In the data rows, 128 means zero.
Here is a table of points, one per row:
[  0  60 201 131 123  38 247 221 197 190 238]
[170 112 106 127 175 134 131 139 149  89 161]
[153 106 117 138 153 147 158 125 109 121 129]
[152 122 114 140 140 144 135 116 134 110 157]
[142 119 129 137 141 122 143 124 119 128 126]
[100 116 155 172 140 150  77 138 114  94 137]
[151 109 133 126 125 117 158 140 112 119 117]
[164 208   0  58 117 179  63  86 142 110 124]
[149 122 138 129 135 124 151 125 123 124 135]
[152 114 167 110 146 116 150 129 127 137 113]
[ 79 203 133 129 219 103 109 125 162 184  12]
[ 33 150  74 147  33 147 130  89 211 157  67]
[145 114 136 131 144 124 150 126 117 126 135]
[117 126 166 157 140 137 157  40 106 151 167]
[ 88 111  23 109 142 195  54  92  69 117 142]
[ 65 110 139 155 110 111 148 136 155 136 108]
[ 52 255 110 184  55 225  71 177  95 191  42]
[147 112 133 129 147 126 144 124 118 129 133]
[171 114 133 129 129 125 154 130 118 127 134]
[126 125 170 132 141 172 153 123  85  97 133]
[ 57  91 116 114  92  47  36  65 211  20  49]
[144 116 122 136 136 124 159 132 137 130 132]
[153 141  87 125  61 149  23  82 133 134 115]
[146 132 112 125 123 112 124 121 124 133 153]
[155 128 123 125 141 131 139 129 109 140 141]
[173 105 165  21  59 108 140 255  46  71  25]
[205 111 138 122 100 149 137 137 132 140 157]
[131 108 137 133 137 138 152 138 133 117 142]
[152 118 122 133 141 122 145 133 123 118 135]
[ 39 151 210 211 165 130 132   0 109 200 255]
[146 112 129 125 139 137 135 128 121 130 145]
[127 255 128 141 106  61   0 246 167 110   0]
[144 130 143 131 146 109 142 132 110 121 127]
[164 133  97 150 104 153 168 113 122 133 156]
[ 22 148 229 182 146 123 113   0 102 152 226]
[196 120 105 117  61 178  27 104 138 154 109]
[207 132 160 105 158 116 145 163 117 167 183]
[132 121 133 150 169 142 156 136 128 139 142]
[ 48 139 119 139  82 140 120 139 158 163  81]
[136  92 125 147 120 130 191  99 131 112 142]
[ 48 104 150 135 142  92 165 155 157 169 146]
[162 124 124 136 133 132 153 120 118 114 145]
[117 123 129 137 141 145 120 122 121  97 129]
[125 106 125 136 109 108 131 111 124  99 127]
[155 118 137 122 133 124 148 129 121 125 133]
[143 145  85 138 177 192 157 116 153  78 125]
[147 111 128 146 130 121 155 139 125 128 130]
[182 142 147 133 145 128 156 145 122 154 171]
[140 129 146 144 139 140 132 136 111 106 146]
[ 82  53 236 108 114 103 151  39 130 204  95]
[127 108 134 138 103 124 141 153 147 141 131]
[117 123 142 134 137 111 156 147 137 138 146]
[161 107  85  57  84 119 127 197 125 134 118]
[ 88 127  93 194 104  90 136 127 129  89 124]
[156 217 152  79 203  48  31 247 161 142  79]
[147  97  73  96 149 148  50 121 207  43  81]
[139 122 133 128 133 120 154 118 130 134 156]
[148 118 134 131 139 134 154 126 125 127 136]
[ 52 188 183 183 160 155  78 123 115  76  96]
[145 112 134 131 136 121 147 128 119 126 137]
[170  96  26  13  38 116 111 224  84 138  76]
[155 112  95  73  93 120 127 189 121 124 109]
[123 122 144 146 135 122 154  95 118 143 170]
These points spread out most along one direction. Where along it does each point below lie, from 0 to 99? 50 is the average, and the first point above lies past it.
[155 112  95  73  93 120 127 189 121 124 109] 32
[170  96  26  13  38 116 111 224  84 138  76] 12
[ 82  53 236 108 114 103 151  39 130 204  95] 74
[  0  60 201 131 123  38 247 221 197 190 238] 84
[147 112 133 129 147 126 144 124 118 129 133] 53
[127 108 134 138 103 124 141 153 147 141 131] 51
[125 106 125 136 109 108 131 111 124  99 127] 51
[170 112 106 127 175 134 131 139 149  89 161] 49
[164 208   0  58 117 179  63  86 142 110 124] 24
[149 122 138 129 135 124 151 125 123 124 135] 53
[ 79 203 133 129 219 103 109 125 162 184  12] 42
[156 217 152  79 203  48  31 247 161 142  79] 21
[205 111 138 122 100 149 137 137 132 140 157] 49
[207 132 160 105 158 116 145 163 117 167 183] 54
[131 108 137 133 137 138 152 138 133 117 142] 54
[ 39 151 210 211 165 130 132   0 109 200 255] 99
[ 88 111  23 109 142 195  54  92  69 117 142] 41
[117 126 166 157 140 137 157  40 106 151 167] 73
[132 121 133 150 169 142 156 136 128 139 142] 58
[136  92 125 147 120 130 191  99 131 112 142] 61
[144 116 122 136 136 124 159 132 137 130 132] 53
[153 106 117 138 153 147 158 125 109 121 129] 53
[100 116 155 172 140 150  77 138 114  94 137] 52
[143 145  85 138 177 192 157 116 153  78 125] 48
[152 122 114 140 140 144 135 116 134 110 157] 53
[145 112 134 131 136 121 147 128 119 126 137] 53
[148 118 134 131 139 134 154 126 125 127 136] 54
[126 125 170 132 141 172 153 123  85  97 133] 57
[ 88 127  93 194 104  90 136 127 129  89 124] 52
[146 112 129 125 139 137 135 128 121 130 145] 53
[ 52 188 183 183 160 155  78 123 115  76  96] 52
[ 52 255 110 184  55 225  71 177  95 191  42] 31
[162 124 124 136 133 132 153 120 118 114 145] 53
[117 123 142 134 137 111 156 147 137 138 146] 56
[196 120 105 117  61 178  27 104 138 154 109] 32
[ 22 148 229 182 146 123 113   0 102 152 226] 93
[147 111 128 146 130 121 155 139 125 128 130] 53
[140 129 146 144 139 140 132 136 111 106 146] 53
[161 107  85  57  84 119 127 197 125 134 118] 31
[152 114 167 110 146 116 150 129 127 137 113] 53
[152 118 122 133 141 122 145 133 123 118 135] 51
[142 119 129 137 141 122 143 124 119 128 126] 52
[127 255 128 141 106  61   0 246 167 110   0] 6
[173 105 165  21  59 108 140 255  46  71  25] 16
[155 128 123 125 141 131 139 129 109 140 141] 51
[ 33 150  74 147  33 147 130  89 211 157  67] 45
[155 118 137 122 133 124 148 129 121 125 133] 52
[164 133  97 150 104 153 168 113 122 133 156] 54
[123 122 144 146 135 122 154  95 118 143 170] 65
[ 48 104 150 135 142  92 165 155 157 169 146] 64
[171 114 133 129 129 125 154 130 118 127 134] 51
[ 65 110 139 155 110 111 148 136 155 136 108] 56
